Each row has a name. Each piece below is followed by the name of the row it came from, unless a question asks for something else. Each question is about the rows just above it.

Zesi: 2.99	3.61	-2.07	1.59	-6.42	-3.51	0.91	-0.94	1.63	-0.69	4.17	-0.79	-0.12	-1.06	-0.64	0.30	1.38	0.03	0.24	-1.49	1.63	2.01	3.42	0.87	-3.56	-0.70	-0.16	-4.48	0.94	-1.84	-1.76	-0.63	3.48	0.30	-3.23	-2.34	0.11	1.27	1.12	-5.03	1.65	4.00	-2.24	0.87	0.13	3.06	0.36	4.10	2.76	-0.04	-0.24	0.04	1.08	-0.90	-2.83	0.06	-1.12	3.14	2.16
tofo: 2.40	4.71	-1.53	0.48	-8.02	-3.80	-1.17	-0.08	4.09	-1.93	2.75	0.71	0.49	1.42	-2.19	0.50	1.00	2.67	-0.30	0.10	0.17	2.37	0.71	-0.47	-5.44	-1.79	0.28	-4.89	0.79	-0.21	-3.51	-1.02	3.90	-0.86	-4.03	-3.31	0.33	1.91	-0.62	-3.47	1.24	0.48	-1.28	-0.63	1.02	0.44	0.01	2.75	3.49	0.71	-0.14	-0.30	1.94	1.08	-2.58	-0.46	-2.19	1.15	1.75
Kurul: 2.40	4.71	-1.53	0.76	-8.02	-3.80	-1.17	-0.08	4.09	-1.93	2.75	0.71	0.49	1.42	-2.19	0.50	1.00	2.67	-0.30	0.10	0.17	2.75	0.71	-0.47	-5.44	-1.79	0.28	-4.89	2.75	-0.21	-3.51	-1.02	3.90	-0.86	0.49	-3.31	-0.21	1.91	-0.62	-3.47	1.24	3.02	-1.28	-0.63	1.02	0.44	0.01	2.75	3.49	0.71	-0.14	-0.30	1.94	1.08	-0.07	-0.46	-2.19	1.15	1.75
Times -0.07 occurs in Kurul: -> 1
Times 0.49 occurs in Kurul: -> 2

nor: 1.13	-2.27	1.66	-0.64	0.99	-0.42	-0.93	2.86	1.09	-2.56	3.10	3.19	1.01	2.65	3.45	1.13	1.34	-0.35	3.31	3.95	2.20	3.27	6.66	1.50	-0.38	2.19
zolu: -3.55	-3.11	3.98	-3.20	-4.32	-5.13	-2.02	-1.43	-0.91	-0.46	2.06	-0.20	-2.02	-0.72	1.95	4.91	-0.24	0.07	4.46	5.31	-2.55	-0.74	4.54	-2.15	-1.03	-1.30
Bodi: -2.30	-2.28	0.11	-3.90	-2.74	-1.54	3.32	0.91	-1.92	1.24	0.93	0.85	-5.61	-2.15	2.73	0.14	2.13	0.10	0.03	-0.34	-2.05	-1.23	0.58	-2.71	-3.05	0.88
ver: 1.13	-2.27	1.66	-0.64	0.99	-0.42	-0.93	2.86	1.09	2.83	3.10	3.19	1.01	2.65	3.45	1.13	1.34	-0.35	3.31	3.95	2.20	3.27	6.66	-2.15	-1.03	0.01
tofo: 3.19	-2.27	1.66	-0.64	0.99	-0.42	-0.93	-2.27	-2.27	2.83	3.19	3.19	1.01	2.65	3.45	1.13	1.34	3.18	3.31	3.95	-2.27	3.27	6.66	1.50	-0.38	-2.27
Bureg: -4.24	2.01	2.08	0.09	2.19	1.73	-0.10	-4.25	0.29	-4.66	-2.64	-3.15	2.79	-0.44	1.60	2.41	1.18	0.38	0.61	4.26	-3.26	0.25	3.12	3.17	2.69	1.80
Times 3.20 occurs in tofo: -> 0
Is 3.30	3.95	-2.27 printed in one of the named rows, side by side and in this order? -> no
which: -4.24	2.01	2.08	0.09	2.19 -> Bureg

